[100 124 142 157 101 162 162  85 127 176  75 146 106  95 108 178 125 149
 147 128 133 133 130 132  95 180  89 130 157 168 176 152  81 167 141]  Q_316
[116  86  81 121 158 134 107 122  92  78 132 154 147  94  79  88 113  77
 124 174  82 103  86 168 161 106  90 123  78 145  99  93 151  90 157]  Q_87
[114 151 105 116 167 149 111  95 177 176 167  98 127 178  96 158 125 101
 137 149 145 158 154 122  95 150 168  78 131 149  95 155 112  81 122]  Q_888
[114 151 105 149 167 128 111  95 177 176 167  98 149 105  96 158 125 101
 137 149 105 149 125 122  95 150 168 105 131 149  95 155 112 105 105]  Q_590
[100 125 142 157 101 162 162  85 127 176  75 146 106  95 148 178 125 149
 147 128 133 133 130 132  95 180 159 159  85 145 132 128  76 150 174]  Q_490
[114 151 105 116 167 128 111  95 177 176 167  98 127 178  96 158 125 101
 137 123 145 158 125 122  95 150 168  78 131 149  95 155 112 105 122]  Q_13
[170  88 112  79 121  86 181  77 139 154  90 123 132 178 173 164 125 119
 177 113 144 164  81 141 127 123  85  97  82 119 131 148 137 175 110]  Q_954
count Q_13: [123] -> 1
count Q_590: [148] -> 0
count Q_490: [133] -> 2
order: [128 123 125 116 131 151 178 137  96 158 101 168 167 114  95 176  95 122
 177  95 149 112 125 111 155  78 150 105 145 167 105 158  98 127 122] -> Q_13

[124 124 125 124] -> Q_371
[118 114 140 130] -> Q_391
[123 124 124  81] -> Q_132
[127 132  93  77] -> Q_766
[118 130 140 113] -> Q_227
[120 131 114 106] -> Q_288
count Q_132: [123] -> 1
order: [ 81 123 124 124] -> Q_132
order: [113 140 130 118] -> Q_227
count Q_371: [124] -> 3
order: [106 114 131 120] -> Q_288
count Q_132: [124] -> 2

[138 118 109  90 149  96] : Q_44
[112 132 116 144 128  97] : Q_852
[112 128 171 117 144 101] : Q_58
[116 133 151 157 112 153] : Q_598
[145  98  98  98 145  98] : Q_427
[145 130  96 125 132 113] : Q_205
[114 142 110 166 104 147] : Q_354
[124 122 112 116 131 120] : Q_162
[115 120 106 117 124 124] : Q_421
[146 132  91 157 108 136] : Q_550
[138 137 158 131 133 131] : Q_204
[112 128  97 117 144 132] : Q_717
count Q_427: [98] -> 4
order: [144 132 112 128  97 117] -> Q_717
order: [144 116 128 112 132  97] -> Q_852

[141 141 135 129 139 138 135 136 130 139 125 145 136 113 116 106 116 105]  Q_963
[141 141 141 129 139 138 135 141 130 139 139 141 136 138 139 140 139 130]  Q_269
[136 115 108 119 124 115 115 111 140 121 130 142 113 121 116 126 118  98]  Q_937
[126 121 111 142 130 118  98 122 136 115 119 121 111 114 116 124 113 108]  Q_121
order: [142 113 121 116 126 118  98 136 115 108 119 124 115 115 111 140 121 130] -> Q_937
count Q_269: [139] -> 5
count Q_937: [115] -> 3
order: [141 129 105 139 136 113 141 135 116 138 125 136 130 116 145 135 139 106] -> Q_963

[142 102 133 116 133 116 152 142 103] -> Q_899
[131 138 127 121 131 134 122 134 122] -> Q_919
[142 102 133 116 133 116 152 153 103] -> Q_159
[103 102 152 153 133 116 115 152 133] -> Q_472
order: [102 133 152 116 116 142 103 153 133] -> Q_159
count Q_472: [151] -> 0

[150 162 168 151 167 138 146 123 150 151 164 127 131 154 129 154 160] = Q_263
[135 118 122 123 123 122 123 133 122 123 123 133 132 127 123 122 123] = Q_882
[120 104  96 118 101 125 121 125 118 109  98 131 131 112 129 105 106] = Q_537
[151 127 167 146 153 168 150 162 138 155 150 164 122 160 151 131 123] = Q_388
[138 150 147 145 146 136 140 134 142 151 148 128 126 145 131 154 148] = Q_833
[142 145 145 141 147 135 139 126 141 141 143 129 130 143 130 143 143] = Q_618
[151 146 138 151 168 123 122 154 153 160 164 167 131 150 150 127 162] = Q_317
[154 127 150 151 160 146 151 138 166 131 168 162 153 164 122 150 123] = Q_7
[150 155 160 150 155 140 145 155 147 155 121 125 121 151 127 160 161] = Q_254
[104  94  86 103  93 117 109 130 105  98  87 129 125 101 128 124  87] = Q_764
[153 167 183 152 169 137 145 125 149 161 181 123 126 155 124 170 176] = Q_282
count Q_882: [122] -> 4
order: [160 154 129 154 131 127 164 151 150 123 146 138 167 151 168 162 150] -> Q_263
count Q_882: [123] -> 7
count Q_254: [121] -> 2
order: [162 127 150 150 131 167 164 160 153 154 122 123 168 151 138 146 151] -> Q_317
order: [167 131 150 150 127 162 151 146 138 151 168 123 122 154 153 160 164] -> Q_317
order: [122 123 127 131 138 146 150 150 151 151 153 154 160 162 164 167 168] -> Q_317

[128 124 139 125 153 120 148 141 165 120 151 142 122 161 174 152 149 140
 120 178 172 123 152 179 158 179 122 122 152]  Q_328
[117 117 131 119 121 120 133 131 124 112 115 133 124 119 119 118 130 132
 111 114 113 118 124 111 121 119 121 113 125]  Q_476
[133 135 143 134 136 136 137 133 130 129 135 128 139 131 134 134 130 138
 132 126 136 135 128 129 134 135 131 132 129]  Q_858
[125 131 115 130 115 126 115 126 105 130 132 116 135 130 111 111 111 111
 126 130  97 129 112  99 129  91 130 128 111]  Q_232
[134 132 129 126 135 129 129 128 134 140 134 133 131 134 136 135 130 131
 136 143 135 128 133 138 137 136 130 135 132]  Q_853
[133 133 114 128 138 129 112 119 148 138 131 115 133 151 158 145 111 114
 134 133 152 129 141 157 141 152 132 133 142]  Q_876
[123 122 150 120 148 165 120 174 158 120 139 178 152 172 153 141 151 179
 128 152 161 142 125 122 122 179 140 124 152]  Q_287
[133 133 138 135 135 125 141 132 143 126 128 133 129 132 131 135 134 124
 127 135 149 138 140 130 130 130 145 134 130]  Q_78
[111 106 148 113 119 107 151 141 111  93  98 140 111 113 107 115 148 143
  98 103 112 111 116 102 116 103 110 103 116]  Q_558
order: [129 132 131 135 134 129 128 135 136 126 132 138 130 134 134 131 139 128
 135 129 130 133 137 136 136 134 143 135 133] -> Q_858
count Q_858: [128] -> 2
count Q_476: [119] -> 4
order: [132 134 132 129 126 135 129 129 128 134 140 134 133 131 134 136 135 130
 131 136 143 135 128 133 138 137 136 130 135] -> Q_853
count Q_876: [152] -> 2
order: [149 174 148 152 158 178 120 124 165 141 172 122 120 140 122 120 153 142
 123 122 152 125 152 139 179 161 151 179 128] -> Q_328
count Q_232: [130] -> 5

[138 122 140 130 145 148 153 144 141 157 161 140 145 135 114 115 107 110
 127 148 148 149 126 148 106 109  98 102 124  82 115 111 106 119 123 142
 131 134 161 125  98 122 129 106 157 109 119 153 123 136]  Q_405
[ 83  99 100 100  96 123 112 109 155 140 141 141 134 118 137 126 139 154
 130 120 114 122 108  93 140 135 138 110 121 100 101 153 141 155 131 145
 121 108 112 102 127  96 103 122 125 121 122 134 127 154]  Q_18
[100 115 114 115 123 118 139 123 144 150 131 115 124 116 133 120 136 129
 121 119 120 125 113 123 157 156 139 153 132 179 134 158 146 123 100 107
 123 113 132 147 115 149 132 132  92 100 108 110 100  84]  Q_765
[103 116 116 118 127 117 140 113 138 148 129 110 125 120 132 118 133 127
 121 121 124 128 117 128 158 158 139 153 133 179 129 158 140 119  95 109
 124 117 134 148 115 148 128 131  91  96 105 109  99  82]  Q_10
[127 106 136 139 133 117 117 160 148 111 113 104 115 102 147 151 143 156
 167 157 150 162 136 130 132 123 133 107 118 108 109 151 144 153 125 130
 111 100 107 106 128  96 103 123 118 122 128 134 130 156]  Q_431
[ 83  99 100 100  96 123 112 109 155 140 141 141 134 118 137 126 139 154
 130 120 114 122 108  93 140 134 134 153 129 169 161 146 166 150 136 123
 124 120 117 111 114 127 136 126 108 134 129 123 111 115]  Q_297
[100 115 114 115 123 118 139 150 144 150 131 115 124 116 133 120 136 129
 150 119 114 125 113 123 157 156 139 114 150 179 134 158 150 123 100 122
 129 128 125 126 114 125 141 127 140 172 156 154 167 155]  Q_563
order: [118 136 126 127 129 114 136 153 117 146 114 111 134 150 108 139  93 123
 154 155 140 134  96  99  83 126 129 169 141 137 140 115 120 111 122 134
 141 108 161 109 166 100 124 100 120 130 123 123 134 112] -> Q_297
count Q_563: [114] -> 4

[110  93 114 132 145 115 146 133 114 114 115 130 150 148 127 133 113 119
 130 122 127 128 122 124 127 119 125 140 132 137 136 119 102 116 137 137
 138 144 159 134 134 118 121 130 136 126 125 104 140 140 119 108 129 118
 125 128]  Q_650
[114 122 125 128  93 127 140 116 132 128 122 127 130 130 127 150 134 119
 136 115 119 148 129 159 121 130 119 102 104 118 124 140 144 134 137 126
 146 113 108 110 119 114 137 145 124 140 114 125 136 133 115 137 138 132
 118 133]  Q_207
[132 148 118 137 102 121 128 127 133 137 113 137 104 116 110 138 114 129
 118 146 140 125  94 122 114 125 122 134 114 130 144 159 132 128 119 119
 115 140 130 124 108 140 124 119 127 134 136 127 145 150 126 115 130 136
 133 119]  Q_621
order: [137 138 132 118 133 114 122 125 128  93 127 140 116 132 128 122 127 130
 130 127 150 134 119 136 115 119 148 129 159 121 130 119 102 104 118 124
 140 144 134 137 126 146 113 108 110 119 114 137 145 124 140 114 125 136
 133 115] -> Q_207
order: [133 114 122 125 128  93 127 140 116 132 128 122 127 130 130 127 150 134
 119 136 115 119 148 129 159 121 130 119 102 104 118 124 140 144 134 137
 126 146 113 108 110 119 114 137 145 124 140 114 125 136 133 115 137 138
 132 118] -> Q_207

